In the rows, zero is written as 128.
Families of rows that turns and mirrors carry onto each other, the same ones carrying the whole set onto itself: the rest of each named row's family, in list order:
9 families of 3 rows:
Sar: [108 153 143 149 126 126 105 146 114 112 117 119 136 117 113 132 138 106
 127 158 166 115 154 165 117 100 134  92 123 137 136 129 100 140 127 118
  70 136  98]
moge: [120 132 133 155 124 124 128 114 122 113 112 128 155 136 137 119 144  97
 135 154 142 125 118 151 127 110  88  86 146 111 129 125  96 126 132 124
 111 140  90]
keger: [114 147 139 143 125 126 108 152 124 108 119 124 148 121 107 128 139 109
 126 159 166 119 149 163 115 102 122  81 133 145 130 124  98 137 125 114
  75 132  93]
pilu: [124 116 121 133 130 146 121 124 122 102 107 158 146 120 151 120 127 106
 115 143 133 115 154 134 132  98 114 100 101 119 148 130 121 120 146 118
 105 125 123]
lan: [126 116 122 134 130 145 122 124 122 100 107 158 147 122 151 120 127 105
 115 143 133 115 154 132 131  98 114 100 101 119 148 130 121 120 146 118
 104 124 121]
kemi: [105 115 121 142 126 142 127 158 113 110 133 143 136 126 129 126 149  87
 125 146 136 107 124 136  99 119 119 121 146 147 120 124  79 132 152 145
 115 121 109]
Nep: [ 91 140 129 151 144 142 118 125 128 123 125 133 149 101 125 136 127 112
 131 149 149  96 159 160 128  93 117 118 134 132 135 124 105 126 150 134
  86 141 158]
Narul: [ 73 109 155 156 133 136 136 129 133 121 110 151 149 101 124 122 146 108
 106 127 129 112 139 159 117 100 131 111 134 120 147 128 110 135 151 109
 110 118 135]
Mov: [110 144 119 149 143 150 115 114 142 101 150 141 147 125 108 122 157 100
 121 148 137 142 147 158 112 123 140  94 138 145 126 124  96 123 140 108
  98 144 108]
numev: [ 78 104 152 151 134 134 138 132 138 118 110 156 159 102 120 120 144 110
 104 128 130 117 132 160 117 100 121 104 139 124 142 123 107 132 151 106
 115 116 133]
gebev: [ 92 133 124 154 136 157 114 129 148 116 135 130 147 109 118 127 146 104
 126 154 144  95 173 132 113 102 136 103 143 141 142 134 113 127 138 128
  84 128 135]
Geg: [109 127 129 132 123 132 151 128 124 100 117 150 155 109 141 106 137 109
 134 140 145 129 113 148  97  98  92 109 142 132 135 109  84 121 148 126
 107 121  97]
Difun: [108 144 142 164 125 123 126 105 105 121 108 120 137 130 146 126 143  94
 136 152 140 118 126 158 133 107 104 104 132  98 136 132 100 131 137 128
 104 149 102]
zod: [ 99 134 133 146 116 147 144 123 129 103 125 139 131 113 144 105 157  97
 131 142 138 118 137 123  88 105 130 112 137 129 151 128  97 128 138 125
  99 116  82]
pezi: [112 152 141 143 130 120 109 148 111 110 114 123 146 116 112 132 131 112
 128 158 168 119 143 175 122  98 117  91 126 138 129 122  95 139 130 119
  75 139 105]
Pob: [109 148 121 143 150 138 117 112 127 105 143 144 152 119 112 128 140 108
 125 145 142 145 134 180 124 116 121 104 133 141 118 114  87 121 149 111
 101 153 127]
pulo: [106 109 124 133 136 137 116 121  95  99 124 137 150 111 136 112 149 112
 115 128 151  99 140 178 115 130 135  90 162 134 128 110 105 137 121 112
  97 120  99]
suv: [ 93 146 141 145 125 133 146 115 100 114 114 139 126 101 154 116 136 104
 137 137 142 118 127 154 105  96 120 136 123 116 147 121  91 129 152 134
  97 132 110]
Betu: [104 124 118 141 141 144 120 135 152 112 130 141 171 109 112 126 133 115
 127 153 150 104 153 148 118  99 100  94 151 146 127 117 102 121 143 126
  94 130 143]
firo: [ 97 122 126 149 128 144 125 152 103 116 132 139 123 123 135 131 150  85
 127 146 135 101 131 138 102 119 133 133 138 140 126 130  83 136 153 149
 110 125 114]
Govo: [100 156 128 155 146 145 113 106 121 110 145 135 131 117 119 129 149 100
 124 145 138 136 149 171 123 118 149 113 124 135 132 126  98 126 146 113
  94 155 124]
fori: [101 114 128 138 135 138 113 117  89 104 123 134 141 110 141 114 151 110
 118 129 150  96 145 176 116 129 146  98 156 129 134 116 109 139 122 114
  94 123 103]
fimev: [112 137 137 166 118 135 124 110 123 114 117 119 138 138 141 119 158  89
 133 155 138 118 135 136 122 115 114  90 141 106 140 139 105 131 128 123
 104 137  83]
robaz: [ 75 105 153 155 131 138 135 132 143 118 113 153 154 105 119 119 151 107
 103 128 128 113 139 151 112 103 132 103 139 124 147 129 111 133 146 105
 112 112 127]
dotor: [124 116 121 134 130 146 121 123 122 101 107 157 146 121 152 120 127 105
 115 144 133 116 154 132 130  98 114 101 100 119 149 130 122 120 147 118
 105 125 122]
Bili: [102 120 124 142 130 135 129 154 101 114 129 142 134 121 134 131 141  90
 128 146 138 105 120 149 106 115 116 133 140 140 118 121  77 131 158 149
 115 128 120]
gizaz: [103 112 128 134 139 132 116 118  84 104 120 136 147 107 141 117 143 114
 118 128 151  99 138 186 121 127 133  99 156 130 129 110 104 137 124 115
  96 126 109]

The rest of the family of Govo: Mov, Pob
The rest of the family of robaz: Narul, numev
The rest of the family of Bili: kemi, firo
The rest of the family of pulo: fori, gizaz
The rest of the family of Geg: zod, suv
The rest of the family of moge: Difun, fimev
The rest of the family of pezi: Sar, keger
The rest of the family of pilu: lan, dotor

Families of rows that turns and mirrors carry onto each other, the same ones carrying the whole set onto itself: the rest of each named row's family, in list order:
6 families of 5 rows:
lik: [119 118 146 121 135 137 144 146]
tur: [129 143 129 141 112 130 156 115]
birol: [127 148 117 125 108 112 152 111]
Bavek: [108 130 120 132 100 111 148 113]
sebom: [131 141 121 118 144 137 144 134]
num: [106 124 129 125 100 102 145 118]
vamu: [117 118 132 116 138 119 142 153]
Ziro: [124 145 114 130 120 132 146 109]
sikit: [105 114 135 103 118 116 138 141]
Dusi: [109 104 134 121 116 104 140 136]
diz: [122 127 133 130  96 107 145 113]
Lolom: [100 113 131 122 111 104 145 140]
sav: [111 109 144 119 109 111 136 138]
Gomes: [131 136 119 123 138 145 145 134]
zinu: [129 144 111 137 116 131 151 113]
Bera: [105 110 137 113 121 113 139 146]
ler: [116 123 139 138 103 108 154 114]
Vagu: [125 145 117 132 110 117 148 107]
vemes: [121 127 131 113 140 133 141 152]
tatir: [119 132 127 105 134 136 145 152]
gizu: [137 142 129 125 131 145 146 140]
saz: [119 113 132 114 140 128 137 148]
vone: [133 152 114 120 128 134 153 134]
Vod: [114 123 120 135 102 106 149 115]
libu: [134 149 117 125 133 137 147 129]
toliv: [110 123 129 114 103  98 143 117]
bag: [137 147 122 134 111 128 149 116]
pipa: [122 118 140 114 130 133 138 153]
Biban: [131 139 133 130 132 149 152 132]
mim: [110 109 151 124 118 112 146 134]

The rest of the family of vamu: Bavek, sebom, Ziro, Lolom
The rest of the family of gizu: diz, sav, bag, pipa
The rest of the family of birol: sikit, tatir, vone, toliv
The rest of the family of Vod: Dusi, Gomes, zinu, saz

Families of rows that turns and mirrors carry onto each other, the same ones carrying the whole set onto itself: the rest of each named row's family, in list order:
3 families of 6 rows:
lam: [125 137 134 173 136 127 107 108 116 135 128 102]
todat: [127 124 148 119 118 133 124 123 139 135 128 139]
rimu: [128 118 166 128 120 137 126 121 139 127 125 141]
Viz: [121 127 164 132 115 135 108 121 134 117 129 149]
roda: [134 141 159 135 133 120 115 106 144 150 121 118]
Lod: [140 139 123 151 117 117 118 123 114 141 114 121]
zuse: [132 132 131 145 129 114 105 114 122 129  94 134]
fomov: [121 122 134 178 143 135 101 110 122 121 117 124]
zet: [144 132 137 155 123 120 118 117 115 139  97 123]
Nukas: [114 117 159 151 145 118 129 112 151 113 134 135]
vib: [114 129 138 167 123 109 123 124 117 100 135 129]
Teriz: [117 115 138 169 126 130 131 125 114 105 138 123]
pive: [119 128 137 174 135 128 109 109 105 121 119 108]
rukom: [105 118 150 145 142 137 120 110 142 120 150 118]
sudat: [104 115 162 142 138 131 129 109 136 111 140 126]
Vozuv: [142 145 170 159 126 121 107 112 137 141 117 132]
Ramo: [135 141 168 138 126 120 113 107 130 144 108 123]
piz: [114 119 128 155 120 136 125 128 117 112 148 125]

The rest of the family of lam: todat, roda, Lod, rukom, piz
The rest of the family of Vozuv: Viz, zuse, fomov, Nukas, vib

Families of rows that turns and mirrors carry onto each other, the same ones carrying the whole set onto itself: the rest of each named row's family, in list order:
6 families of 3 rows:
moba: [105 123 118 119 114 133  94 120 139 129 139 145 123 117 124 129 100 137
 155 160 143]
nifem: [105 119 120  90 132 130 104  95 160 104 137 144 114 106 156 125  92 150
 128 123 125]
mifa: [ 91 110 127 101 157 125 106 105 158 105 145 146 118 121 162 120 104 145
 138 104 120]
Gim: [ 98 118 105 131 125 119 103 116 141 113 128 127 146 116 135 138  95 144
 149 141 155]
gadus: [ 87 109 125 127 134 125 106 140 167 145 150 153 113 136 139 116 122 151
 159 117 150]
faven: [101 116 132 129 134 132 100 116 161 141 152 127 112 141 146 134 140 158
 151 106 157]
raku: [ 94 109 105 101 144 126  91 103 158  98 146 143 124 118 162 122 125 137
 132 119 116]
zabu: [103 125 117  99 135 123 107 100 163  96 148 128 125 122 151 127 110 134
 129 101 112]
pavu: [ 99 108 119 114 124 129  92 134 177 138 150 137 116 129 145 109 126 161
 142 118 167]
lapi: [106 114 119  99 124 122 108  89 151 105 147 145 123 124 168 130 115 144
 137 115 108]
pek: [106 110 130 113 108 129 101 115 164 144 154 146 108 141 152 114 132 163
 153 114 153]
Suduk: [102 119 130 116 134 123 107 129 137 115 137 139 144 118 134 131  87 128
 152 146 146]
nedi: [108 129 122 127 114 126 100 119 140 117 143 115 141 126 118 133  99 127
 151 136 147]
buve: [113 129 127 131 124 125 107 125 146 128 143 120 145 125 137 153 111 132
 144 146 136]
sesu: [112 125 131  95 143 125 111 102 158 103 146 133 128 123 168 142 126 136
 130 109 132]
rim: [ 91 114 110 118 124 129 107 109 165 136 138 158  96 128 140 119 125 166
 155 110 151]
bam: [112 118 125 128 105 123 107 108 136 125 138 127 140 124 138 138  91 147
 154 144 145]
Tik: [ 98 121 119 118 120 127 104 124 172 133 152 136 111 142 133 115 138 148
 153  98 155]

The rest of the family of gadus: mifa, Suduk
The rest of the family of moba: nifem, rim
The rest of the family of raku: Gim, pavu
The rest of the family of lapi: pek, bam

Families of rows that turns and mirrors carry onto each other, the same ones carrying the whole set onto itself: the rest of each named row's family, in list order:
6 families of 6 rows:
Gopa: [111 142 110 143 127 120 149 138 146 126 130 121 122 122 149 128 138 119]
nagug: [142 120 144 120 131 146 118 122 136 130 141 129 141 143 114 122 156 115]
Bisu: [129 136 136  96 137 118 124 123 133 138 128 117 126 131  98 133 125 132]
Gorub: [137 129 127 113 148 131 128 112 113 124 119 123 114 142 103 131 132 132]
giren: [111 141 137 126 137 124 127 126 144 129 129 116 109 152 144 136 138 107]
Vene: [138 108 137 107 123 126 112 118 150 122 137 140 151 124 118 122 144 123]
Zutiv: [137 127 116 133 139 112 143 133 126 140 126 133 115 106 138 132 109 135]
bav: [140 124 113 126 149 108 128 133 129 122 122 116 134 105 126 122 118 145]
doreb: [132 129 118 128 146 124 142 113 124 125 120 139 130 118 117 131 104 148]
Kek: [135 135 137 143 117 141  98 115 140 131 115 143 147 143 125 127 132 131]
Rar: [131 127 120 121 142 113 136 132 144 123 129 120 131 123 138 119 158  97]
bubup: [132 110 117 136 145 101 132 125 133 122 133 127 134 100 130 121 126 137]
lis: [128 131 138 106 155 126 132 115 133 130 121 131 105 139 120 137 133 147]
gevif: [144 122 124 133 114 129 106 141 150 130 137 139 148 120 120 121 154 128]
febe: [141 115 131 101 154 116 129 128 132 126 141 131 119 126 108 133 123 133]
Pide: [120 133 115 128 146 107 132 134 126 128 113 143 134 119 119 130 128 158]
sov: [130 126 133 120 134 136 123 108 121 120 133 125 104 145 106 127 120 133]
tige: [133 127 125 154 129 142 111 136 140 127 121 134 147 114 144 126 120 146]
mus: [126 129 129 143 118 143 106 130 129 120 121 157 139 122 118 128 113 137]
sabu: [143 127 126 152 110 139 108 127 137 131 127 138 133 122 140 114 120 143]
faden: [114 124 131 127 142 120 137 138 151 114 134 117 134 117 146 126 146 103]
zamu: [107 131 117 125 129 112 142 147 137 126 138 145 135 125 147 127 136 109]
Bokaz: [142 127 140 110 145 117 147 114 135 123 130 128 108 150 119 126 128 129]
gek: [117 135 118 129 127 115 124 140 146 138 128 108 140 117 147 131 154 119]
Keb: [110 154 134 142 127 137 123 133 134 121 117 120 122 158 128 130 143 126]
rek: [107 136 138 116 120 135 134 126 153 120 117 126 119 147 137 145 118 117]
Lun: [130 143 123 126 147 111 146 133 129 136 133 126 131 102 119 121 115 136]
Kotis: [145 139 125 144 115 125 112 126 125 123 129 154 150 128 132 122 119 138]
lup: [121 149 118 139 128 145 119 128 137 119 109 122 107 140 144 128 116 125]
lisam: [156 115 141 117 114 129 111 124 147 125 129 138 135 129 115 143 147 124]
Kuz: [ 98 136 125 138 126 131 122 130 136 125 117 134 124 159 148 125 132 126]
luko: [104 142 123 133 128 154 128 125 131 117 124 126 113 141 146 131 126 119]
Sobe: [150 112 148 134 123 128 116 119 141 131 133 136 134 135 117 118 156 114]
nufur: [110 124 125 129 118 120 135 146 154 133 131 112 134 122 130 129 142 101]
kun: [149 134 140 124 111 116 119 134 138 147 148 140 141 128 124 122 146 118]
mumu: [141 135 141 148 111 129 118 124 148 131 113 148 131 138 136 138 132 151]

The rest of the family of Rar: nagug, bubup, sov, tige, lup
The rest of the family of Pide: Bisu, zamu, rek, kun, mumu
The rest of the family of Kuz: lis, Lun, Kotis, lisam, nufur
The rest of the family of Vene: Zutiv, mus, Bokaz, gek, Keb

Families of rows that turns and mirrors carry onto each other, the same ones carrying the whole set onto itself: the rest of each named row's family, in list order:
8 families of 4 rows:
Bivi: [124 136 123 107 124 109 127 131 109 129 143 129]
meged: [122 137 118 150 124 155 150 125 133 110 110 135]
lume: [126 128 137  98 112 117 125 124 128 133 116 142]
nofe: [117 116 123 118 145 115 119 138 133 138 120 126]
dipuv: [116 145 135 108 142 132 129 117 120 129 141 134]
Gezin: [126 118 132 106 133 108 124 135 116 134 136 132]
miki: [130 151 139 111 117 130 121 121 131 136 118 145]
Lel: [124 112 133 143  98 134 144 142 120 120 123 137]
pagot: [111 132 137 103 131 129 132 136 108 131 136 133]
ded: [122 110 115 141 114 144 150 124 131 115 121 154]
pez: [120 130 128  97 136 122 127 122 127 140 130 124]
Gasok: [131 118 106 142 116 119 152 134 145 129 119 146]
lugav: [120 143 126 106 122 136 120 130 109 125 142 128]
kir: [116 120 138 141 112 158 144 122 131 118 124 140]
Gulu: [123 125 118 148 130 136 150 116 135 100 120 147]
Litu: [118 141 133 110 139 116 124 121 128 145 118 125]
gebeg: [131 120 111 150 106 130 147 131 128 104 114 142]
nisa: [131 116 116 157 133 125 151 137 122 114 112 130]
niki: [129 130 113 145 128 138 151 123 151 129 119 150]
selis: [129 144 117 131 142 128 108 133 135 134 126 124]
Dotub: [118 119 126 145 126 141 156 125 134 110 109 151]
Muroz: [120 109 117 139 111 126 156 145 122 116 107 132]
bubu: [135 152 124 105 129 135 128 124 118 138 128 121]
lutuk: [128 149 133 118 141 136 116 120 125 130 142 132]
pazof: [134 133 114 152 127 143 152 129 122 111 107 135]
Fet: [127 117 113 150 137 139 148 120 132 108 110 124]
Rira: [127 132 130  95 132 123 139 132 115 143 123 128]
sapi: [127 142 123 111 127 112 117 123 126 142 124 119]
sifa: [133 151 129 112 132 118 124 133 119 143 133 126]
sede: [126 118 116 149 123 117 155 134 124 105 118 149]
taku: [123 105 110 136 127 132 159 128 124 112 105 133]
kiped: [129 120 118 150 111 140 150 132 125 118 120 158]

The rest of the family of pagot: lugav, nisa, Fet
The rest of the family of kiped: ded, Litu, sapi
The rest of the family of lume: miki, Gasok, niki
The rest of the family of taku: Bivi, dipuv, pazof
The rest of the family of selis: nofe, Lel, kir

